Each named move below is a turn or a mirror, shown by a few rows before and after it. Which moves, in which order, take the first row of each later pair to the second? The first pair is answered.
Kidug (before => after):
[ -5 -15   4  -4 -11  15   7  -6  -8  19  -2  -2  -9 -10 -27  -5  -7 -13
  11  -1   3   5] => [-24  -1  15   6 -12   8   9 -16  -1   7  -6  -6 -14   3  -8   2 -18  -7
  15  -4  -5   9]
[ 11  37 -10 -10   4  10  18   8   6 -22   0 -10  -2 -13  -3 -19  22   0
 -25   1  -4  -4] => [  4  42  -7  -7   4   8  18   6  10 -25   0 -13  -3 -10   4 -17  19   1
 -23   0  -6  -4]
[ -3  23  -2 -10   2  -4   2  10  -7  -8  -7 -13   2  -1  -7 -14   7  -7
 -13 -17   4   4] => [ -4  26  -1  -9   2  -4   1  10  -6 -10  -8 -12   3  -1  -6 -14   6  -7
 -12 -18   3   5]
[ -6 -12  -4  12   7   9  -5   6   2 -15   9  21   3   4   5  36  -8  32
   7  24   1 -15] => [  5 -20  -9   9   8  13  -6  11  -1  -9  10  21   7   0  -4  33  -2  27
   3  27   5 -17]
voruz (before => after):
[ -2   0  -6  -1 -15   4   6  -5   1   2   4   4  -7  -9   1  -9  -4   3
   4   6  -1  -2] => [ -2  -2  -4  -2 -13   2   6  -8   1   5   2   2  -7  -7   2 -10  -8   1
   5   0   1   1]
[ -9  15  -7  -8  10 -18   2   5 -12  -7  -5 -17   7  -3  -6 -24   5  -8
  -3 -30  -4   8] => [  2  12  -7   0  13 -17   8   4 -15 -20  -7 -14  12   3  -6 -22   6  -6
  -7 -26   5   0]
[ -7  -7  10   8  -1  -4  -6   2  15 -12   5   8  -4  -6  12   4   1  14
   9   6 -11   0] => [-10  -8  11   6  -2  -6  -6   1  14  -6   4   5  -6  -4  13   2   0  13
  10   5 -14   4]
[  4  -6  -3   4   1  -2  -2   5  -3   1   5  -1  -1   3   2   9   4   5
   0   3   4 -10] => [ 0 -5 -3  2  1  0 -4  9  0  6  6  1 -4  1  2  7  6  5  1  8  2 -8]
kod (before => after):
[  2 -28  -7  -8  -4  -4  -3  -1  -8  18   0   4  -5  -6  -7   5   3  -5
   7   2  -9   1] => [ 18 -19  -6  -5  -9   6   3   6  -8   6  -3   8  -1 -11 -14   1  13  -3
  -1  10  -1  -8]
[-13   3   8   2   3   4   5   0 -10   4  -1 -15 -12   0  10  -1 -14  -8
  -1 -11  -9   4] => [ -3  -3   3  -5   3   6   6   1 -16  10   0 -17  -8  -6   1  -7 -10 -12
  -2 -12  -3   5]
[ 17  16  14  -6  -2   3   4 -13  -5 -12   0  -9   9   6  19 -11  11 -12
  -8 -12   1  -5] => [  5  17  16  -4   1   1   2 -17  -2  -9   2 -10   6  12  25  -7   4 -10
  -4 -12  -6  -2]
[ -3 -21 -10  -7 -12   0  -5   5   2  26  13  -2   8  -3 -17   3   9 -19
  13   4  16   7] => [ 11  -7  -6   0 -18  11   2  10   3   7   9   4  12  -9 -19   2  18 -13
   1  16  25  -4]
bazo (before => after):
[-12  31  14  -8   0  11   7  10   8 -10  -3   7 -15   9  12  -3 -12  11
  -8   8 -11   0] => [-11   4  11  -4  13  -4   9  -9  -1  -6  -5   5 -12  27  21   6 -27   5
   5  -4  -6   4]
[ 27 -22  -8   1   8   5  16  -3  -9  -1 -12   5 -15  10  -9 -13   6 -20
   1  -1  13 -20] => [ 27 -14  -9  -2   3  12  10  11  -7  -1  -9   8 -17   1 -19 -15  13 -16
  -7   2  12 -22]
[ 11   2   5  -8  -5 -13  21 -19   0 -18 -12  -3  11  18   6  -5 -10 -16
   4  -6   7   3] => [ 11 -15  -5 -15  12 -18   1   2 -14  -8   0   4  12  15 -13   7   0 -15
  -1 -14  15  -2]
[ 29 -15 -12  -9   4   8   1  23  -3   0  13  17   1 -17 -26   8  26   8
 -12  23  16  -5] => [ 26  14   7   3 -19  16  28  -3  17 -15  -3  11  -2 -16  -2 -10  14   7
  -8  36   7   1]
Then:
(two moves a pair)
[-21  -6  -3  -7  -2   0  -9  11   7   3   5  17  -4   2  -4  21  -8   5
   8   7 -13  -2] => [-24  -7  -3  -7   0  -3  -7   8   5   5   4  14  -6   5  -1  18  -9   1
  11   2 -15   3]  kod, Kidug
[ -7  24  -8 -21  12  -4 -18  24   8   5  18  -8  -4 -20 -10 -27   6   1
 -10 -46 -12   1] => [ -3  42   1 -11   8   3 -12  26  14 -18  14  -1  -4 -18   0 -21  10  11
 -18 -36  -9 -10]  kod, kod
[-16  14 -13 -17  -9  -6   0  16  -6  -5 -10  -1 -17 -17 -17  -8  10  -5
  -3  20  -3   0] => [-25   5 -11 -14  -6 -17   7  -5  -7   2 -15 -12 -18  -7  -6 -15  -3 -16
   8   6  -7  10]  voruz, bazo
[ 19  27  20   8  -1   4  -6   1 -10 -12  -5 -32  -4  -7  -5 -12  12 -17
 -11 -18   1  21] => [ 10   9  22  15  11  -9  -7 -14 -15 -13  -6 -33  -2  12   7   3  -1 -17
   0 -28   0  21]  kod, bazo
[ 18   0  -7  -8   7  12  12  -3 -10 -10   8 -13  15  -6 -10   3   1 -19
  -7 -12  17  -6] => [ 15  14   2  -3  -8  20  20 -10   2 -17   3 -10  12  -8  -1  -3  -2 -17
  -6   3  11  -6]  voruz, bazo
[ 20   0  -1  11 -17  14   4  -9   7   5  -6   3   7 -16  -3   1  12   3
   5  -4   8  -1] => [ 14  -6   0  11 -18  11   4 -20   6  13  -7   0   5 -11   2   1   4  -2
  13  -7   4   3]  voruz, bazo
[  2  -7 -12 -27   7   2 -15   6 -32   6 -13 -24  13 -15 -17  -7  -4 -20
 -16 -29   4  14] => [ 20  14  -1  -9   5  12  -2   7 -27 -33 -19 -14  21  -9 -10   3   5  -4
 -30 -14  17  -6]  voruz, kod
[  2   7  -6  -6  -6   2  -9  19   6   3   7   4  -2 -12  -9   7  13   7
 -12   5  -2  -1] => [ -5  14   9   6 -12   1   5  -5  17 -10  -2   1  -3   1  17   4  -4   6
  -2  10  -7   2]  kod, bazo
[-18  36   1   1  -4  -4   6  24  15  -1   3  -2   2  15   2   6  -2  -1
  -7  -2 -15   1] => [-16   6  -4   1  15 -19   0  14   0   7   6  -1   5  31   3  19 -11  -5
   1 -18  -8  -1]  bazo, bazo
[-18   6  -2  -8  -7 -20 -21  13  -7  10   5  -7 -20  -9   5 -11   6   8
  -1 -18 -16  15] => [ 13  14  -5  -8 -12  -7 -10  21 -10  -3   2  -2 -13 -22  -9 -20  21   8
 -16  -9  -3   2]  kod, kod
[ 16  11   0  -2  -9   6  10  -1   0   0  -2   0   1  -6   1 -13   3  -6
  -8   8  12  -1] => [-10  13   7   4  -5  -3   2  -9   6   3  -1  -2  -5   7  18  -3 -11   0
   2   3  -1   4]  kod, kod
[ 36  -8  -7  -4 -11  15  10  -3  -2  10  -5  -4  -2 -18 -16 -23   9 -13
  -3   7   8   1] => [ 36 -22  -8   0  -2   7  11 -15  -7  13  -8  -5   1  -6 -11 -18  -1 -16
   5   0  10   2]  bazo, bazo
[  4   8   3 -15   5  10 -14  28  -2  -7   3   6 -16 -13 -13   7   9  15
  -5   3  11   6] => [-18   9   8 -12   7   1 -19  23   1  -5   5   6 -19  -5  -1  17  -2  18
   4   2   1  11]  kod, kod
[-12  -7 -18  -2  10   3  -9  13   4  -6  17  -9  -7  -5  -7   4  13 -12
   3   4  10  19] => [-20   8  -8   6   6   2  -5   9  10 -20  12  -9  -8   2   5   7   9  -7
   2   6   8  16]  kod, Kidug
[-14  25   6  -2   4  11   5   6  -2 -15   2   5  -3   4  -2  -1   7   8
 -13   1  -7 -11] => [-21  -1   4  -3  13  -4   7 -19  -7   4   1  -3  -5  15   7  -1  -9  -7
   3 -14  -9   1]  bazo, kod
[ -2   9  -5  -7  11   1  -7  22 -15 -18   1   0   4   3   0   2  15   7
 -18  -9   8  -2] => [ -4   5   4   2   9  -5  10 -10 -13 -24 -10  -7   4  19  21  -1  -3   1
  -5 -12   6   0]  bazo, bazo
[ -2  -4  -1   5   8  -9   8  -6  -3 -11 -13 -11   3  13  12  -1  -5 -11
  -3 -11   6   1] => [  2  -6  -8  -2  13  -5  -6  17  -8  -9  -3  -2   2   2  -5   6  11  -2
 -11  -7  10  -5]  bazo, voruz
[-21  -4   3 -12   0  -1  -3 -18  18  29   6   5   0  11 -11  -4 -15  -8
  -1  -2   1  12] => [-28   3   3 -13   1  -2  -8  -9  19  28   9   6  -2  11 -12  -1 -13  -4
  -2  -2  -3  12]  bazo, Kidug
[  6   4  -9  -1 -14 -12  21  -6  10   9   4 -12   4 -13   0 -20  -3 -20
  10   0   0   2] => [  7  17  -2   5 -17  -9  24  -6  13  -3   3 -12   4 -11   4 -18  -2 -15
   8   4   0  -3]  kod, Kidug
[ -6 -10 -11   4 -12   7  10  -2  -1  38   1 -14 -12 -12   1 -24   1 -13
   5  -3 -21  24] => [ -7 -14 -14   1  -8   7   5   2  -5  40   5 -14 -11 -13  -4 -22   3 -13
   4  -4 -18  21]  bazo, bazo
[ 11   2   5  10   6  -1  17 -21   1 -20  -6  -1   8  19   9   5  -6   1
  -3  -2   7  -4] => [ 11 -10  -3   5  18  -4   2  -3 -10 -14   2   4   9  18  -3  17   4   6
  -6  -6  10 -10]  bazo, kod
[  8   5   7  -2 -23  20  12  -7  12  -6   7   5  -9 -15 -11  -4   0  -6
  -2   5   0  -2] => [ 14 -11  10   5 -14  14  15 -21   7 -10   4   8  -5  -2  -4   5  -8  -6
   4   2   6  -5]  bazo, voruz
[-29  21  23   0 -12 -11   6 -20  21  17 -22 -19  -1  13  25 -24 -17  -5
  34  -8 -23  21] => [ 32   5   2 -18 -16   9  18  -6   7  25 -25 -19  12 -17 -18 -51  13 -23
  12  -6   2  12]  kod, kod
[ 18  -4 -22  -1   2  13  18   7 -13 -13  -4   9  -9 -10 -14 -19  21  -9
 -25   9  -2 -13] => [  7   8  -9  12  -4   8  32 -17  -3 -25 -16   2 -13   5  13 -19   3  -9
 -15   9  -9  -7]  bazo, Kidug
[ -4  10  15  11  -1  -2  -2   7   4 -30   3   5  11  19   4   0  -6  18
  -1  -3   3  -1] => [ -8 -21   2  -5   6 -12 -11   3  -6   8   9  -4  10  14 -11  -9 -11  -1
  11 -21  -1  15]  kod, kod
[ -1 -19  -2   1   5  -2  -7   1  11  10   7  12  -7  -5  -9  17 -11   2
  15  14   2   4] => [  0  -7  -3  -3   0   3 -10  11  13   9  10  10  -8 -14 -16  12  -3   5
   8  16   1   3]  voruz, bazo
[  2 -18  14  11  -3   5  17  -4   5 -15 -12   3  -3  19   9  20  -4  -4
  11  11 -18   3] => [ 11 -27  11  10   2   5  17  -3  -2 -10  -9   3  -1  16   3  22  -3  -6
  10   9 -13   1]  kod, voruz
[ -8 -17  -6 -12   1   1 -13  -1   4  28   6  -9  -5  -6  -4   1   2  -7
  12  -5 -11   4] => [-20   9   2  -8  -8   6  -9   3  15  18   4 -11  -9  -7   4  -3   1  -1
   8   2 -20   3]  bazo, Kidug
[ 29  -6   8  -5   9  -5  12  -4 -19  -4  -1  -9   9   2  -9 -14   6 -24
 -14 -28  10   8] => [ 31   3  14   4  10  -3  15  -5 -19 -23  -3  -3  12  10   0  -4   8 -15
 -16 -23  12  -3]  kod, bazo
[ -6 -15  -2  -6  -5   7 -16  16   9  17  18   8  -7  -8 -10   6  -2   9
  -1   0   3   1] => [ 11 -18  -7  -9  -5  10  -6  11   3  15  14   1  -3 -11 -18  -6   2   0
  -6  -6  11   1]  voruz, kod
[ 23 -20   0   5  -1   6  10 -15  -2  -5  -4   3   4   2  -7   2  -3  -8
   7  -1  11  -4] => [ 18  -1   6   8  -3  11   4   2   3 -20   0  10   4   0  -6  11   6   6
  -4   9   8 -12]  bazo, kod
[-34   1   5  -2   2  -6 -25  13   4   3  16   8  -3  15   3  24   7  15
  -2  -5  -8  -5] => [-37  -1   2  -9  -7  -8 -23   9   7  22  16   1  -8   4  -1  10   3   3
   2 -10 -15   9]  bazo, kod
[ 17 -11 -13   2   4  -4  15   9  -6   1  -5  10   7  -2  -5   3  -5 -14
   3 -10   7   5] => [ -4  10  -2  12   1  -7  15   6   3 -15  -7  10   2   8  14  10 -13  -3
   6  -4  -1   5]  voruz, Kidug
